(in the rows, 128 means zero)
Each path below is one point turned by a fixed rotation once a step. After each direction that follows a path, write how fast that rotation turns it, in deg/step (0 if it stays still).
Each turn is a multiple of 5 degrees from 10 to 175, or 0.
Each row of a path follows its step; steps can be skipped.
path 1
step 9: [139 112 137 133 129 126 128 124 129 111 129 137 122 133 133 141 150 131
 131 119 124 132 124 129 131 122 135 131 122 115 138 126 134 130 130 116
 135 145 136 125 125 134 131 131 119 150 128 133 128 117 116 140 132 140
 125 120 110 122 121 140 126 114 126 135 134 109 123 126 122 135 131 137
 118 121 121 124]
step 15: [113 138 147 121 132 125 128 126 128 127 127 132 143 136 119 132 136 143
 139 121 130 148 121 128 122 132 133 134 118 128 118 122 134 124 124 125
 119 131 132 123 126 142 133 138 126 118 138 119 131 114 110 135 133 128
 143 129 118 131 130 118 124 136 133 108 121 126 128 137 129 133 131 126
 143 143 133 116]
step 23: [119 130 130 118 110 132 114 126 130 151 121 119 140 128 118 123 127 119
 130 133 139 137 132 128 135 129 141 111 120 130 105 130 134 116 130 133
 113 132 122 125 140 140 140 128 122 123 123 133 136 113 113 134 119 130
 130 122 126 128 127 127 128 138 119 124 134 119 137 121 141 133 126 126
 135 125 131 136]
step 27: [127 132 144 136 124 131 130 129 141 113 135 137 130 143 112 118 133 132
 136 123 143 126 126 125 137 123 144 136 142 138 128 129 133 128 134 128
 123 146 134 123 138 125 139 129 127 122 129 122 124 109 118 127 129 136
 129 124 125 139 117 125 108 116 141 117 125 121 138 123 129 134 127 134
 136 114 135 139]
step 29: [136 109 137 146 135 121 124 141 132 123 136 116 128 132 130 138 136 116
 134 138 144 130 123 128 127 125 134 130 138 126 135 119 116 121 134 129
 121 118 127 131 130 134 125 135 122 127 121 128 123 126 124 132 130 133
 131 106 147 147 113 127 136 135 129 127 134 126 125 117 124 136 136 136
 127 121 117 148]
step 31: [140 113 129 109 130 129 120 137 129 120 135 127 133 132 112 144 123 128
 123 131 130 133 130 124 138 130 132 128 126 125 125 124 129 134 132 146
 136 140 137 137 133 139 133 126 138 123 114 124 131 118 130 124 131 128
 118 117 117 140 121 141 139 144 118 113 132 122 149 126 139 138 129 123
 137 116 127 134]
step 35: [130 124 134 125 119 126 141 141 140 133 133 134 122 127 114 131 124 130
 137 122 138 150 137 120 115 134 151 117 119 132 111 126 127 119 121 137
 119 137 124 133 130 117 144 135 132 137 135 115 118 124 131 130 123 120
 110 123 127 130 123 132 134 115 127 135 123 119 133 121 135 129 130 139
 140 124 138 130]
step 39: [133 124 132 124 138 130 120 130 134 114 128 138 122 135 113 136 148 133
 126 134 131 131 127 132 117 130 130 123 134 122 137 124 127 126 129 130
 138 122 114 141 148 132 138 127 137 124 133 130 124 115 128 125 119 140
 120 101 139 127 119 139 127 130 137 136 136 111 134 117 124 138 122 143
 124 122 126 137]
step 45: [119 122 142 130 123 140 142 143 127 132 129 126 122 123 121 121 139 130
 142 116 124 135 124 114 120 108 138 129 134 123 117 112 126 134 128 131
 116 135 126 126 125 129 134 137 127 138 157 125 119 119 126 146 131 125
 130 131 131 122 132 133 116 138 129 132 130 125 129 126 127 129 139 147
 140 128 125 124]
[129 127 130 129 131 126 126 128 127 129 129 129 129 131 127 125 129 127
 128 129 128 128 130 128 129 127 126 126 130 126 125 125 130 129 127 129
 127 129 130 131 127 129 130 128 129 128 126 127 127 128 132 129 125 124
 128 126 129 130 126 126 126 128 128 131 127 132 133 127 129 130 126 134
 129 129 128 128]  175
path 2
step 9: [130 136 114 127 119 121 126 128 124 138 122 129 127 127 124 145 123 137
 129 129 119 137 130 123 124 123 115 137 122 134 139 125 128 131 125 128
 119 130 121 117 131 126 126 118 136 129 131 119 116 125 116 119 121 140
 127 141 113 122 131 127 129 140 139 144 136 121 137 118 143 129 119 131
 121 133 117 123]
step 14: [127 117 123 118 125 121 136 130 114 128 131 131 130 126 130 118 133 128
 135 127 125 118 121 125 114 137 115 122 138 124 136 134 148 123 129 138
 126 125 121 121 121 121 132 141 129 133 118 139 104 136 112 130 143 127
 132 135 131 136 122 125 125 134 123 128 128 126 130 129 146 126 123 126
 127 126 130 126]
step 19: [130 123 121 120 134 129 115 123 114 122 115 138 124 129 135 127 129 132
 120 125 131 134 133 136 131 132 131 130 129 130 125 116 120 113 117 127
 147 122 120 129 130 123 134 127 143 136 121 145 125 127 133 130 134 128
 143 126 130 126 113 117 113 128 116 135 119 132 127 127 124 129 124 132
 140 146 127 129]
step 20: [116 114 124 127 120 122 128 137 136 131 121 141 137 118 134 119 126 123
 126 133 119 125 126 129 140 127 122 120 134 121 142 134 129 136 118 143
 123 134 131 126 122 128 121 131 131 118 107 126 112 129 126 131 122 135
 134 150 123 128 131 122 135 124 139 140 123 131 136 142 134 122 127 132
 129 130 124 132]
step 25: [138 140 119 114 121 136 137 129 118 129 128 134 133 123 131 129 125 132
 132 140 118 129 128 140 134 144 124 128 135 121 135 127 126 124 125 136
 137 120 141 133 131 124 127 140 132 135 121 147 127 128 129 140 127 120
 139 124 127 117 140 114 134 136 116 132 131 140 114 128 133 124 131 129
 136 129 138 138]
step 27: [114 122 137 120 129 131 116 119 122 128 116 132 126 128 137 130 118 136
 127 119 124 130 140 117 125 125 121 130 119 127 131 113 133 117 109 127
 132 133 124 126 129 118 120 123 124 128 110 136 128 145 119 138 122 130
 133 131 113 123 126 134 129 129 127 128 134 136 140 144 130 118 128 127
 129 129 118 130]
step 35: [119 120 116 140 127 136 131 134 122 129 130 117 126 127 126 132 122 126
 128 122 118 132 123 108 115 129 115 128 133 128 135 139 127 118 122 134
 130 132 136 124 130 121 126 135 128 131 121 131 127 133 120 122 135 125
 130 137 129 136 118 127 128 127 138 131 139 135 150 142 148 124 136 139
 116 119 124 124]
step 41: [117 120 112 129 119 120 123 125 121 132 131 123 128 122 136 137 125 149
 136 125 131 130 126 124 127 129 126 127 119 129 129 130 125 132 126 121
 122 128 136 114 133 121 124 127 120 115 130 133 112 137 113 128 132 138
 135 152 125 131 120 125 127 134 143 141 126 119 141 130 127 123 125 133
 130 138 124 138]
step 42: [128 133 127 123 123 129 118 127 126 133 126 120 122 127 123 141 129 114
 129 128 118 138 136 116 118 132 122 141 133 124 147 115 125 130 113 135
 126 113 136 125 132 130 140 122 136 134 132 119 114 134 126 132 130 133
 123 128 114 115 127 132 126 134 119 130 133 140 126 134 135 123 136 134
 122 118 121 116]
[130 130 132 128 126 128 127 127 127 128 129 131 127 127 130 129 128 128
 130 127 125 128 126 126 131 126 126 130 131 125 129 129 126 125 129 129
 125 129 127 128 132 127 131 130 130 131 133 129 128 128 129 128 126 128
 126 127 126 130 132 129 128 128 128 129 127 126 130 127 131 129 129 127
 132 125 126 130]  85
[129 132 129 128 127 126 127 129 127 126 128 128 129 129 131 125 127 132
 131 130 125 129 129 127 130 130 128 131 128 130 128 127 127 131 130 128
 127 132 130 129 126 127 123 128 126 126 126 131 127 129 126 130 124 132
 128 129 126 127 131 128 128 129 130 126 127 129 129 128 124 127 128 127
 128 126 129 131]  155
[131 132 131 126 128 127 123 125 128 127 126 126 126 129 129 129 129 126
 128 127 126 127 129 132 127 131 129 127 124 127 125 127 126 127 127 129
 131 128 129 130 127 128 130 127 131 129 128 125 128 129 125 126 129 126
 128 127 127 126 128 129 126 132 127 128 126 133 130 126 128 131 130 125
 131 128 129 128]  170
[127 126 127 126 127 126 128 127 129 130 128 127 131 126 130 125 126 127
 131 128 131 129 130 129 132 131 124 126 128 128 129 126 126 133 131 128
 127 125 129 127 130 129 130 129 130 125 128 125 128 127 128 125 129 129
 127 131 128 127 132 128 129 128 127 130 130 128 127 126 128 129 130 128
 127 126 129 128]  135
[129 131 129 125 134 129 131 129 128 129 127 130 129 127 128 129 126 127
 128 125 129 128 131 127 129 129 129 131 124 132 129 129 128 129 124 125
 127 126 124 128 132 129 125 127 129 130 129 125 128 127 128 132 126 128
 128 127 124 126 129 128 129 130 125 126 128 127 129 126 129 126 128 130
 127 128 129 126]  120
[130 126 128 130 129 128 128 129 126 129 129 126 132 125 127 129 129 125
 130 123 124 127 126 127 129 130 131 125 126 132 127 132 128 130 126 129
 129 128 129 129 127 126 129 128 128 127 129 128 125 130 128 128 130 131
 129 130 129 132 130 127 129 127 127 127 124 126 131 132 128 129 126 128
 128 128 130 130]  120
path 3
step 0: [128 124 129 133 131 123 123 125 129 115 141 126 127 119 134 124 128 129
 128 127 127 123 130 126 126 129 127 134 117 137 130 131 109 111 134 123
 123 124 139 138 122 122 116 117 129 139 113 142 119 124 126 137 142 128
 126 133 118 131 118 138 126 128 131 136 138 122 133 110 130 141 133 140
 139 121 117 126]
step 7: [138 120 121 120 145 132 120 124 110 123 126 122 111 134 130 122 133 129
 139 126 136 132 129 131 123 129 127 119 118 129 130 136 127 111 139 137
 129 129 132 135 139 128 133 121 132 121 121 142 123 121 128 127 139 124
 134 131 132 122 108 129 129 126 123 122 134 149 134 122 121 129 130 117
 122 127 125 133]
step 13: [129 122 135 139 132 131 129 129 132 124 137 114 137 115 121 124 133 125
 120 122 126 111 129 124 125 135 126 131 128 140 128 129 110 117 136 132
 123 133 127 142 132 121 117 130 123 130 111 135 123 128 127 130 136 135
 127 128 126 136 111 125 127 123 121 132 137 123 119 124 120 130 135 128
 137 101 122 121]
step 15: [144 124 137 129 139 121 118 126 123 122 135 125 129 128 130 119 129 131
 132 124 126 119 113 136 122 119 118 127 130 139 123 132 130 109 136 136
 114 130 136 142 131 128 131 119 142 117 125 142 130 119 131 122 144 116
 133 135 124 116 128 133 125 113 129 119 129 136 129 122 124 121 121 125
 129 123 137 129]
step 20: [136 123 133 125 145 124 123 130 119 119 137 127 125 130 126 133 129 125
 126 134 128 119 123 122 124 120 128 116 117 139 123 144 123 111 140 141
 128 124 128 132 136 127 133 127 139 119 121 137 131 122 125 123 144 119
 141 144 108 120 126 130 118 132 117 130 129 140 132 124 122 125 129 124
 130 131 126 128]
step 22: [129 125 133 110 118 129 130 128 124 121 137 134 131 137 138 129 120 127
 138 117 135 125 119 120 136 123 129 113 115 136 132 129 128 127 131 128
 117 119 124 132 133 123 131 129 123 134 118 128 128 119 134 129 144 120
 135 130 140 135 121 131 136 134 127 129 133 137 132 123 121 120 120 129
 143 135 135 157]
step 32: [128 128 130 117 137 120 136 129 133 128 137 125 122 128 130 135 126 126
 138 120 126 127 128 139 129 132 126 126 111 139 132 122 115 124 139 139
 133 105 133 141 132 119 131 129 120 129 114 134 127 126 129 133 154 124
 125 124 128 126 117 123 132 122 130 128 122 130 134 120 140 121 122 118
 126 117 127 120]
step 35: [134 132 116 123 121 122 124 127 123 116 131 131 130 135 121 128 125 119
 142 122 140 126 124 126 135 123 126 117 121 141 136 125 125 124 122 134
 115 116 134 137 129 117 116 120 131 134 121 137 118 117 133 125 133 125
 134 134 120 135 119 134 123 120 129 135 122 134 136 114 135 118 130 124
 141 125 127 151]
step 44: [112 117 134 123 136 130 135 130 124 126 140 128 130 131 130 132 135 143
 123 118 124 127 128 127 119 134 137 126 127 137 129 126 124 122 148 118
 121 142 139 122 141 124 136 125 129 132 116 134 124 125 128 124 138 118
 123 130 131 126 119 120 124 132 121 115 143 142 137 118 140 135 135 117
 129 119 126 124]
[126 125 128 124 130 126 131 128 129 130 128 128 129 127 125 125 129 124
 127 125 130 132 130 126 129 125 130 125 126 127 131 124 127 131 127 128
 131 127 129 127 128 129 130 128 127 131 127 129 131 128 130 128 127 125
 128 129 128 125 127 126 130 126 126 127 127 124 128 127 127 127 127 131
 127 127 130 127]  140
[125 129 126 129 129 133 126 128 133 129 129 130 130 129 125 128 127 129
 130 126 128 131 128 131 127 127 129 129 127 129 125 126 129 126 126 127
 129 130 127 128 131 127 127 131 127 126 130 129 130 127 129 129 131 126
 125 129 131 127 131 125 127 129 125 132 129 126 129 128 131 131 131 127
 128 128 130 129]  55
[127 131 128 130 130 125 123 129 129 128 127 124 124 125 125 126 131 129
 128 129 125 128 129 129 132 128 126 130 126 129 128 128 129 128 128 128
 128 126 130 132 127 125 127 125 128 127 127 127 127 130 130 131 128 129
 126 126 132 128 124 127 127 128 129 130 128 125 124 129 128 128 130 128
 128 127 130 127]  135
[130 130 126 127 124 129 131 126 127 129 130 127 129 131 126 128 128 130
 126 129 129 128 127 129 126 129 127 127 131 127 130 127 128 128 129 128
 128 130 131 130 131 126 130 132 125 126 127 130 126 132 128 130 127 129
 128 128 131 126 126 126 129 124 129 125 126 128 128 131 127 131 128 127
 124 124 126 128]  20
path 4
step 5: [142 137 134 130 118 141 142 126 128 131 144 136 118 124 128 124 132 125
 140 140 131 132 136 118 114 133 135 128 129 137 128 127 117 128 126 111
 131 132 138 129 127 124 128 140 130 139 143 110 123 116 136 113 128 136
 126 124 136 135 116 135 122 130 124 132 113 131 124 121 117 111 142 128
 123 132 128 130]
step 7: [135 147 124 136 120 118 125 130 135 128 124 135 132 137 123 113 128 131
 129 140 123 116 123 124 129 126 112 132 126 133 112 129 122 125 118 140
 137 134 136 117 127 129 141 123 136 124 120 150 136 107 124 124 124 121
 130 129 127 123 127 129 129 142 121 133 130 128 124 117 135 130 123 131
 107 125 143 124]
step 11: [126 129 133 122 132 114 120 121 126 139 135 145 130 114 123 145 122 126
 134 116 130 132 130 129 148 128 121 127 128 145 136 121 126 127 127 143
 135 135 114 145 136 128 130 132 144 132 144 140 133 120 140 132 139 127
 107 131 120 131 122 127 128 125 128 134 127 129 121 142 134 125 130 134
 124 131 123 134]
step 24: [128 131 127 132 120 136 111 139 125 131 130 146 128 134 123 134 124 123
 135 135 133 123 121 119 140 131 117 123 138 130 124 122 132 142 120 130
 133 140 144 133 116 117 135 140 129 128 124 132 114 118 140 142 136 137
 141 123 132 113 134 134 129 130 122 120 129 136 134 135 135 130 106 143
 122 130 138 121]
step 28: [132 148 125 136 119 122 111 125 138 121 145 124 133 124 114 133 117 136
 127 123 121 130 132 123 142 125 122 127 134 126 143 121 139 115 132 127
 133 123 126 148 137 132 121 144 115 139 126 124 140 138 120 128 139 127
 117 124 128 145 123 121 139 122 133 123 139 128 137 137 129 133 130 126
 126 135 132 125]
step 33: [140 132 126 118 124 144 144 139 143 116 114 139 125 130 132 123 143 119
 128 122 112 128 124 121 137 131 128 138 132 116 125 135 136 125 117 129
 117 132 139 134 120 119 134 119 121 135 121 134 138 141 128 131 120 138
 131 143 141 132 127 125 125 134 127 127 123 122 120 119 141 128 129 123
 129 107 127 127]
step 36: [132 117 126 145 122 135 124 132 133 122 124 109 125 120 126 124 127 144
 129 126 110 128 125 145 138 145 127 141 138 136 117 130 118 134 120 129
 125 133 119 129 120 125 130 124 143 122 130 126 126 123 119 127 124 144
 124 131 135 120 138 124 135 115 127 115 121 109 130 120 127 133 137 118
 120 121 130 123]
step 40: [132 128 124 121 125 130 117 127 146 129 121 128 123 119 124 123 119 131
 131 136 131 127 127 142 128 116 115 124 134 122 121 116 133 142 128 141
 131 114 124 131 125 130 127 125 126 124 136 145 119 128 140 126 126 116
 127 119 132 117 128 140 115 138 119 145 130 119 128 123 106 129 134 125
 126 152 123 118]
step 44: [120 123 136 121 130 143 109 123 133 126 147 130 129 127 126 133 117 115
 123 122 130 140 135 127 132 129 146 123 133 139 125 120 128 112 122 130
 123 124 123 121 121 122 135 120 123 130 129 114 136 119 129 118 132 115
 119 144 132 117 123 131 117 134 130 130 124 142 128 145 120 122 131 127
 110 124 141 127]
[125 125 128 128 130 127 129 130 129 128 127 128 128 130 127 128 127 128
 130 129 128 125 130 127 130 126 128 128 128 128 129 129 129 127 128 130
 126 129 128 121 127 130 127 126 129 125 128 131 126 127 128 128 127 125
 126 130 129 128 125 122 128 128 129 129 129 131 128 131 129 123 130 128
 127 130 128 127]  80
[129 131 128 127 127 130 130 129 128 125 126 127 127 127 134 130 131 130
 127 126 130 132 125 126 127 127 130 131 127 127 130 127 126 128 127 127
 130 129 129 126 128 127 125 127 129 131 130 128 127 130 126 127 127 129
 130 129 131 129 128 125 128 128 124 130 129 130 130 128 128 125 129 131
 131 129 129 128]  90
[128 124 130 131 125 130 126 126 132 126 127 127 127 131 128 127 131 127
 131 130 132 127 129 128 129 128 129 129 128 127 126 128 125 132 126 128
 130 130 126 128 131 130 126 128 128 126 128 124 126 128 125 131 127 126
 128 127 131 128 128 130 127 128 128 130 127 126 125 126 129 127 126 126
 130 129 126 126]  20
path 5
step 5: [132 118 136 124 129 137 117 124 138 142 113 130 130 126 127 117 129 132
 132 129 130 138 129 128 134 125 125 132 118 140 131 118 130 144 131 136
 136 132 126 125 125 148 135 129 122 145 129 114 127 135 131 138 147 134
 119 135 133 135 138 119 134 126 124 137 122 121 141 125 114 130 130 129
 139 134 142 141]
step 7: [118 128 117 121 112 119 129 129 124 122 130 128 129 111 122 130 126 126
 119 116 130 127 124 131 139 123 130 131 129 115 136 139 130 126 128 120
 131 125 130 120 113 125 131 112 120 133 113 119 118 127 130 128 135 129
 133 133 143 115 119 123 119 135 122 139 127 137 131 126 129 121 104 144
 122 118 121 120]
step 11: [140 133 132 123 116 141 132 128 126 143 129 136 120 126 124 121 126 140
 126 119 121 133 136 139 133 121 128 130 104 130 139 123 130 127 124 140
 132 121 138 130 114 139 136 137 129 136 119 111 131 128 122 141 140 133
 136 133 114 129 119 125 127 126 119 128 118 124 128 146 130 132 133 138
 140 134 127 131]
step 12: [130 118 124 133 115 124 132 115 131 120 128 123 130 131 113 117 136 116
 123 126 120 137 124 124 137 122 133 117 128 123 138 141 140 126 131 129
 126 117 116 125 122 121 137 135 112 117 125 124 126 137 132 120 136 125
 123 122 120 116 128 122 128 127 127 139 126 113 147 135 142 120 138 141
 123 129 117 125]
step 23: [137 126 125 132 122 140 127 126 135 129 145 132 119 150 120 129 133 131
 139 120 121 136 124 126 132 123 129 133 130 118 140 134 139 127 129 123
 124 119 120 131 141 146 126 125 131 138 130 125 131 127 138 136 140 118
 115 130 132 115 132 127 112 136 115 136 127 131 124 122 137 107 130 132
 127 137 130 129]
step 26: [131 119 126 130 133 133 141 123 131 126 133 124 124 137 119 125 126 126
 132 126 125 137 128 114 140 139 140 115 131 126 131 119 114 109 134 128
 129 117 121 132 110 123 145 125 124 140 126 123 118 130 127 134 132 124
 141 132 134 112 131 125 125 128 137 125 133 112 123 125 127 110 129 115
 140 129 125 131]
step 29: [139 118 121 127 132 140 131 134 133 134 152 132 131 129 102 131 128 124
 131 126 110 131 131 137 129 124 119 123 130 111 136 126 129 129 130 124
 120 120 127 129 124 121 124 141 126 142 128 129 123 121 133 119 130 115
 120 129 130 113 128 122 131 122 127 134 133 141 127 137 122 118 122 136
 125 134 117 140]
step 35: [132 132 124 131 133 126 121 130 132 140 132 126 124 129 121 136 130 121
 127 140 116 150 138 133 139 130 128 119 127 116 129 122 145 132 134 121
 114 119 120 124 135 118 140 134 126 141 130 134 112 124 117 110 135 123
 126 139 133 134 140 129 138 121 127 136 135 119 131 121 119 121 132 121
 132 132 113 129]
step 42: [129 120 135 123 127 118 123 124 131 130 141 123 121 124 124 137 125 128
 132 110 138 129 140 123 130 123 117 135 140 125 135 138 131 134 119 141
 129 126 134 137 115 131 127 113 134 137 124 115 118 127 126 135 131 137
 132 125 126 115 126 132 135 120 108 133 125 102 143 124 125 133 135 135
 137 127 129 130]
[128 128 130 130 128 126 128 129 128 130 128 125 128 128 134 129 127 128
 129 123 129 129 128 129 126 129 127 125 126 127 127 128 125 131 127 129
 129 129 128 128 126 129 126 126 128 130 129 128 127 129 126 131 130 128
 127 127 126 126 125 126 130 131 126 131 126 131 130 130 128 130 127 123
 128 129 132 128]  125
[131 128 129 129 125 128 124 126 128 132 130 126 128 130 129 130 124 129
 131 130 129 127 127 124 128 131 127 131 127 128 127 128 133 126 129 128
 128 127 131 130 126 127 127 132 127 128 128 127 132 130 128 129 129 129
 127 128 129 130 131 126 132 127 127 130 130 131 126 130 130 128 127 127
 127 127 127 129]  60
[130 125 127 132 128 125 127 129 129 125 127 130 128 128 126 131 126 130
 129 124 127 126 128 125 128 127 128 129 131 129 132 131 125 129 130 128
 130 128 129 130 128 132 129 126 123 127 130 130 128 128 132 129 129 125
 131 129 130 125 131 127 129 128 129 128 128 128 130 127 129 128 125 128
 129 128 128 128]  135
[130 125 129 125 128 128 129 132 127 133 124 127 130 127 125 127 128 125
 123 128 130 127 126 127 129 130 126 126 129 129 129 129 129 128 128 127
 126 127 126 125 129 130 126 129 128 132 128 131 126 129 127 128 129 130
 128 128 129 127 128 128 128 128 131 128 131 129 126 126 129 129 124 126
 127 130 125 125]  130
[128 125 127 127 131 130 126 131 128 125 127 129 124 127 128 126 127 128
 127 128 126 126 129 130 129 129 126 128 129 130 129 130 131 127 131 127
 129 128 127 127 128 128 129 129 128 132 127 131 130 128 128 129 127 127
 125 124 129 130 128 127 128 131 128 131 126 128 128 132 127 126 129 129
 126 122 131 128]  45
[127 127 129 123 129 128 128 124 128 131 129 126 127 130 127 127 132 125
 128 125 127 128 126 126 128 129 128 128 128 125 129 131 126 128 125 130
 128 127 129 130 129 129 129 124 125 131 130 132 130 126 128 127 127 128
 129 128 128 131 131 127 130 129 129 125 124 129 129 130 128 130 132 129
 128 126 126 127]  120
